R: rows in 3 groups, each row roughly a mix of its group's directions
R (110 x 11)
[[-0.83  0.62  2.83 -2.19 -0.19  3.54 -0.46  1.15  2.21  1.07 -0.49]
 [-0.35  1.89  0.48 -1.21 -3.42  2.11  1.25 -1.90  0.97 -0.26 -2.58]
 [-0.70  1.51  3.55 -0.71 -0.08  2.46 -1.57 -0.21  3.03  0.78 -0.02]
 [-0.26  1.09 -0.37  0.87  1.79  0.81 -0.71 -5.01 -0.03 -1.31 -0.96]
 [ 0.46 -0.15  1.40 -1.69 -0.83  2.93 -1.80  1.14  3.83  0.06 -0.90]
 [ 1.46 -0.22  0.21 -0.86 -2.84 -2.62  0.91 -2.58  2.78  0.19  1.09]
 [ 1.68 -1.37 -1.57 -1.78  0.31 -1.35  0.79 -4.57  0.66  0.11  0.35]
 [ 2.14 -1.17 -1.60 -0.67  0.21 -3.01  0.73 -3.63  0.40  0.38  1.49]
 [-1.67  1.79  0.18 -1.64 -2.67 -0.66 -0.78  1.31  1.81 -2.79  2.15]
 [ 0.85 -0.22 -0.48 -1.14  1.96  2.40 -0.26 -4.28 -0.10 -0.32 -1.98]
 [-0.05  0.57  2.26  3.61  2.11 -2.34 -1.61 -0.04  0.18 -1.20  1.36]
 [ 0.26 -0.58 -3.34  0.24  3.19  0.81 -1.31 -2.84 -0.56 -0.65  1.15]
 [ 2.44 -2.14  0.99  1.44 -1.80  2.57 -1.56 -0.94 -1.27 -1.78 -1.67]
 [-0.31 -1.63 -2.37  0.80  2.41  2.61 -0.60 -3.42  0.62 -0.39 -0.18]
 [ 1.07 -0.05  0.26 -1.10  0.24  4.37 -0.42 -1.66  1.61 -1.31 -2.34]
 [ 3.03 -0.63 -0.90  0.91 -1.20 -2.60 -0.72  1.39  2.12 -1.40  2.44]
 [-3.00  2.81  3.27  0.67  0.48 -0.20 -0.77  1.10  1.25 -0.22 -1.59]
 [-1.62  2.47 -0.19 -1.26  1.68 -2.38  1.91  1.90  2.42  0.83  1.29]
 [-2.58  0.05  1.80 -2.30  0.85  2.13  0.03 -2.28 -0.18  2.78  0.94]
 [ 3.06 -0.54 -2.05  1.23 -0.02 -3.61  0.04  1.11  0.61 -0.69  1.95]
 [-0.90 -0.55 -3.92  0.31 -0.17 -3.44 -1.68 -0.50  0.98 -1.01  0.87]
 [-2.27  0.89 -2.93 -1.54 -0.70 -1.46  1.94 -1.06 -2.98  0.85  0.54]
 [ 3.45  1.25  2.44 -0.16 -1.77 -1.45  2.32  1.13  0.54 -0.86  1.38]
 [ 2.86 -2.42 -2.56 -0.33  2.39 -0.61 -0.87 -2.27  0.17 -0.62  1.06]
 [ 0.06 -0.07  0.71  2.83  2.67 -1.12 -1.66 -2.11 -0.88  1.33 -2.77]
 [ 3.05 -0.35  0.07  0.78  0.02 -3.33 -0.80 -0.16  1.52 -1.41  2.86]
 [ 0.50 -1.23  3.44  0.59  2.43  0.86 -2.07  2.07  2.16 -0.70  0.02]
 [ 2.30 -2.20 -1.02  0.20 -2.02  3.31 -0.56  1.41 -1.14 -1.35 -1.62]
 [ 0.29 -0.03 -1.84  3.34  0.92 -1.73 -2.07 -2.66 -0.87 -0.91 -1.69]
 [-0.81  0.09  0.90  1.28 -0.95 -3.89  0.04  3.00 -0.42  1.03  2.22]
 [-0.15  1.41 -4.35  0.25  1.34  0.09  1.06 -1.10  2.63 -1.47 -0.25]
 [ 2.42 -2.28 -1.73  0.89  2.92 -0.70 -1.36  0.93 -0.26 -0.94  2.61]
 [-0.54 -0.89 -0.33  1.96  2.39 -0.30 -1.68 -2.41 -1.77  2.72 -2.07]
 [ 0.33  0.52  1.55 -1.80 -2.16  2.75  0.55 -0.52  1.42  1.47 -3.36]
 [-4.57  0.28 -0.16  0.72  1.61 -0.05 -2.31 -1.56 -0.04  1.16 -1.02]
 [-1.58  0.72  2.32  0.70 -0.98 -3.07 -0.79  1.31 -2.92  1.08  1.72]
 [ 1.38 -0.98  3.39  1.69  2.08  0.62 -2.03  1.76  2.06 -0.94 -0.05]
 [ 2.11 -0.02  0.16 -0.09 -0.99  3.97 -0.54 -1.36  2.23 -1.12 -2.15]
 [ 2.15 -2.00  2.04 -1.42  2.26  2.05 -1.61 -1.00  2.24 -1.09 -0.65]
 [ 2.84 -1.14 -1.08 -2.38 -0.22  1.35  1.58 -2.42  2.08 -0.67 -1.74]
 [ 2.12 -1.63  2.44 -1.66  1.88  2.52 -1.37 -0.23  2.03 -0.57 -1.46]
 [ 2.46 -2.10 -1.83  0.96  0.65 -2.07 -1.74 -0.75  0.44 -0.62  3.26]
 [ 1.23 -1.29 -1.03 -1.42  0.84 -1.71  0.21 -4.82  0.90  0.20  0.50]
 [-1.02  1.54  2.81 -0.14 -2.51  1.84  0.76 -0.19  1.31  0.81 -3.22]
 [-0.23  1.22  1.46 -1.16 -2.68  0.86 -0.32  4.07  1.02 -1.76  0.73]
 [ 0.25 -0.49  0.38 -1.30  2.25 -1.10 -0.19 -4.99  0.85  0.17 -0.33]
 [-2.43  2.34 -1.20  0.25  0.97 -4.15 -0.57 -0.01  1.28 -0.56  0.98]
 [-3.80  0.24  1.62  0.62  1.82  2.05 -1.32 -1.06 -1.12  1.82 -1.35]
 [-0.23 -0.99  4.28 -0.50 -1.24 -1.33 -0.73  1.59 -2.34  1.49  0.77]
 [-0.82 -0.46 -2.86 -0.69 -2.35 -0.48  2.77 -2.93 -1.56  0.53 -0.02]
 [-2.85 -1.30 -0.65 -0.57  1.76  3.12 -2.16 -1.89  0.01  0.66 -1.49]
 [ 0.34 -0.79 -2.77  1.42  2.71  3.02 -0.44 -2.35 -0.73 -0.88 -0.60]
 [ 1.35 -1.33  0.96  0.59  2.15  0.36  0.25 -4.73 -0.32 -0.98 -1.11]
 [ 1.44 -0.55 -1.39 -1.50  0.39 -2.61 -0.36 -3.69  2.28 -1.27  0.45]
 [ 2.78 -0.26 -1.46 -0.51 -1.35 -3.39  2.16 -1.13 -0.95 -0.15  1.99]
 [-0.13 -0.11 -1.50  1.12  1.96 -4.09 -1.76 -1.22 -0.43 -0.68  2.22]
 [-1.24  0.57 -3.53 -1.16 -1.15 -0.32  1.96 -2.64 -2.29  1.04 -0.22]
 [ 0.73  1.30 -3.22 -0.21  0.32  2.51  1.19 -0.17  3.18 -1.89 -0.36]
 [-0.47  1.27  1.96  1.94  1.42 -3.95  0.10  0.56 -2.40 -0.36  0.99]
 [ 1.34  0.61 -4.29 -0.45  0.01  1.47  2.01  1.01  2.17 -1.23  0.33]
 [-4.16  0.89  1.59  0.08 -0.79 -0.31  0.19 -2.02 -1.99  2.21  0.11]
 [ 2.20 -0.72 -1.41  0.26 -0.40 -4.09  0.38 -2.15  0.77  0.24  2.13]
 [-0.12 -0.50  4.14  0.54 -0.50 -2.90 -1.23  1.21 -1.91  1.07  0.34]
 [-2.18  1.56  1.34  0.04 -1.37 -3.11 -1.09  3.04 -1.46 -0.35  1.00]
 [ 1.69 -0.40 -3.69 -0.49  0.31  3.10  1.80  0.30  1.65 -1.02 -0.79]
 [-0.24 -1.95 -3.50  1.76  2.51 -0.37 -0.63  0.02 -0.73 -0.19  2.77]
 [-0.39 -0.15  0.62  0.34  1.84  1.83 -0.73 -4.66  1.01  0.00 -1.90]
 [ 1.38 -0.91  1.27  1.34  2.66 -2.98  0.46 -2.16 -2.35 -1.07  0.79]
 [ 2.91 -1.09  0.06 -2.40 -1.48  0.83  2.53 -3.05  0.44  0.07 -0.11]
 [ 1.20 -0.47 -2.16  3.30  2.45  0.31 -2.05 -0.08  0.56 -1.37  2.14]
 [ 1.60 -0.97 -2.64  0.57  1.65 -3.18 -1.93 -0.77  1.31 -1.47  1.57]
 [-0.81 -1.19 -0.02 -1.68 -2.28 -2.48  1.33  3.18 -0.06 -0.02  2.48]
 [ 1.28 -0.61 -2.43  1.32  1.81 -3.75 -1.20 -0.04 -0.68 -0.73  2.20]
 [-1.39  0.72  4.44  0.04 -1.30 -1.80 -0.80  1.21 -1.98  0.21  1.05]
 [ 0.81 -0.76 -1.20 -0.74 -2.79 -0.70  0.83  4.37  0.21  0.29  1.69]
 [-2.51  1.95  0.76 -2.59  0.10  1.30 -0.82  0.53  3.73  0.21  0.52]
 [ 1.68 -2.40 -1.10  1.98 -1.06  1.69 -1.76 -1.91 -2.59 -0.76 -1.60]
 [ 0.61 -2.31  0.62  0.86 -2.28  1.07 -2.70 -2.56 -2.52 -0.92 -0.28]
 [ 3.10 -0.93 -0.63  0.61  1.15 -1.93 -1.65 -0.36  3.49 -1.41  0.98]
 [-0.80 -0.08  2.21  0.71 -0.99 -2.59 -0.04  4.24  0.18  0.73  1.42]
 [ 0.93 -0.16  2.19 -3.29 -2.25  1.79  1.02 -1.22  1.37 -0.56 -2.19]
 [-1.93  2.82  0.01 -0.64  1.56 -2.64  0.42 -0.18  3.32  0.01  1.23]
 [ 3.07 -1.95  1.54  1.06 -1.75  3.08 -0.56  0.81 -1.11 -0.84 -1.45]
 [ 1.19 -0.56 -0.42  2.89  2.73 -1.04 -0.67 -2.92 -0.56  2.04 -1.43]
 [ 2.03  0.90  2.14 -0.13 -1.56  2.30  1.17  3.14  1.88 -0.88 -1.22]
 [ 2.80 -3.16 -0.06  0.58 -1.55  2.76 -0.69 -0.75 -1.72 -0.73 -1.25]
 [-1.60  1.77  2.94  0.64 -0.35  2.62  0.40  2.86  0.21  0.52 -1.98]
 [-0.50  1.47 -3.23  0.24  0.87 -1.35 -0.23 -1.83  3.31 -2.10  0.25]
 [ 0.69 -0.38 -2.05 -0.29  1.53  2.59  0.39 -4.06 -0.83 -0.79 -1.55]
 [ 4.28  0.58  0.38 -0.28 -0.52  0.28  2.27  2.70  0.48 -1.49 -0.42]
 [-0.78  2.74  1.85 -1.72 -3.21  0.98  0.83 -1.29  0.89 -0.61 -2.24]
 [ 2.20 -2.56  0.67  1.22 -1.48  2.63 -1.16  0.39 -2.71 -0.01 -1.73]
 [ 1.58  0.94  1.75  2.17  0.79 -4.13  1.38  0.30  0.20 -1.85  0.07]
 [ 2.29 -1.57  2.69  0.71  1.49  2.33 -1.53  0.14  2.51 -1.18 -1.05]
 [-2.20  2.82  1.01 -1.04  1.03 -2.93  1.09  0.73  2.39 -0.50  1.44]
 [-1.18 -0.93 -2.61  0.80  2.67 -1.78  0.55 -0.23 -2.88 -0.55  2.31]
 [-1.76  0.53  0.40 -1.18 -2.29 -2.98  0.17  3.05  0.50  1.25  2.01]
 [-1.91  0.35  2.52 -2.42  0.81  2.57 -1.16 -1.15  2.33  1.61 -0.54]
 [-2.33  1.01  1.06 -0.98 -0.30  2.84  1.89  0.09 -2.65  1.35 -2.27]
 [-0.55 -0.78  0.01 -2.78  4.50  0.77 -1.94  0.79 -0.43 -0.10  0.48]
 [ 0.46 -1.27  0.78  1.90  2.69 -1.49 -0.57 -2.53 -1.75  2.63 -1.44]
 [ 2.05  0.49 -0.32  0.66  0.96 -3.66 -1.38  0.00  2.52 -2.12  1.49]
 [-1.08  2.12  1.15 -1.61 -2.20 -0.49  0.12  1.69  2.40 -2.53  2.14]
 [-2.50  2.53  0.49 -0.98  1.19 -2.17 -0.21 -1.73  2.89  0.16  1.72]
 [-1.12  1.14  2.76 -0.64 -1.13 -1.85 -1.10  3.80  1.48  0.35  1.03]
 [ 3.52 -0.05  0.91 -1.24 -1.57  2.12  1.58  1.57  2.07 -1.49 -1.04]
 [ 4.01 -0.36 -0.30  0.65 -0.52  0.61  0.47  3.52  1.24 -1.60  0.41]
 [ 0.85 -0.61 -2.41  0.19  0.88 -3.91 -1.24 -1.50 -0.24 -1.23  2.44]
 [ 1.24 -0.43 -0.37  1.83  0.02 -4.90  0.68  0.30 -1.66 -1.04  0.82]
 [ 0.22 -0.85  0.41  1.95  2.40 -0.80 -0.84 -4.15 -0.90  1.83 -1.03]]

one row of each group, then the others: which group is each in?
[-0.57  0.52  3.04 -2.29 -2.67 -0.31 -0.29  1.45  1.40 -1.71  2.22]  <88>
[-1.19  1.93  1.02  1.72 -0.37 -0.52 -1.36  4.53  0.87 -1.28 -0.10]  <96>
[ 0.28 -0.24  2.00  0.32  4.24  0.79 -2.76  0.25  1.21 -1.46  0.40]  <83>

[ 1.82 -2.94  1.77  1.23 -1.10  0.73 -2.67 -1.40 -2.01 -0.03 -1.69]  <88>
[ 0.14 -0.08 -2.39  1.96 -0.21 -4.20  0.01 -0.53 -2.17 -0.69  1.23]  <88>
[-2.27  1.67  2.63 -2.88  0.34  1.54  0.61  0.84  2.33  1.14  0.91]  <88>
[-1.54  0.84 -0.68  1.49  0.72 -3.95  0.82 -1.00 -2.56 -0.40  2.01]  <83>
[ 2.81 -0.19 -0.18  0.04  1.04 -3.79  0.14 -2.32  1.01 -0.75  1.98]  <96>
[-0.18 -1.58 -1.83  0.85  2.32 -0.83 -0.91 -3.32  0.57 -1.65  2.59]  <83>
[-0.90  0.07 -2.99  0.24 -1.97 -2.82  1.94 -0.47 -2.04  0.37  2.08]  <83>
[ 2.36 -1.05  0.23 -0.53  0.24  4.28 -0.21 -0.71  1.35 -1.45 -2.09]  <83>
[ 1.35  0.48  3.14 -1.10 -1.93  3.01  2.63  0.35 -0.40  0.69 -0.81]  <96>
[-2.06  0.82  1.31 -1.40 -2.95 -2.62  1.36  2.61 -0.18  0.24  1.17]  <83>
[ 0.75 -0.44 -4.03 -0.96  0.96  2.45  2.10 -1.36  1.45 -0.95 -0.45]  <88>
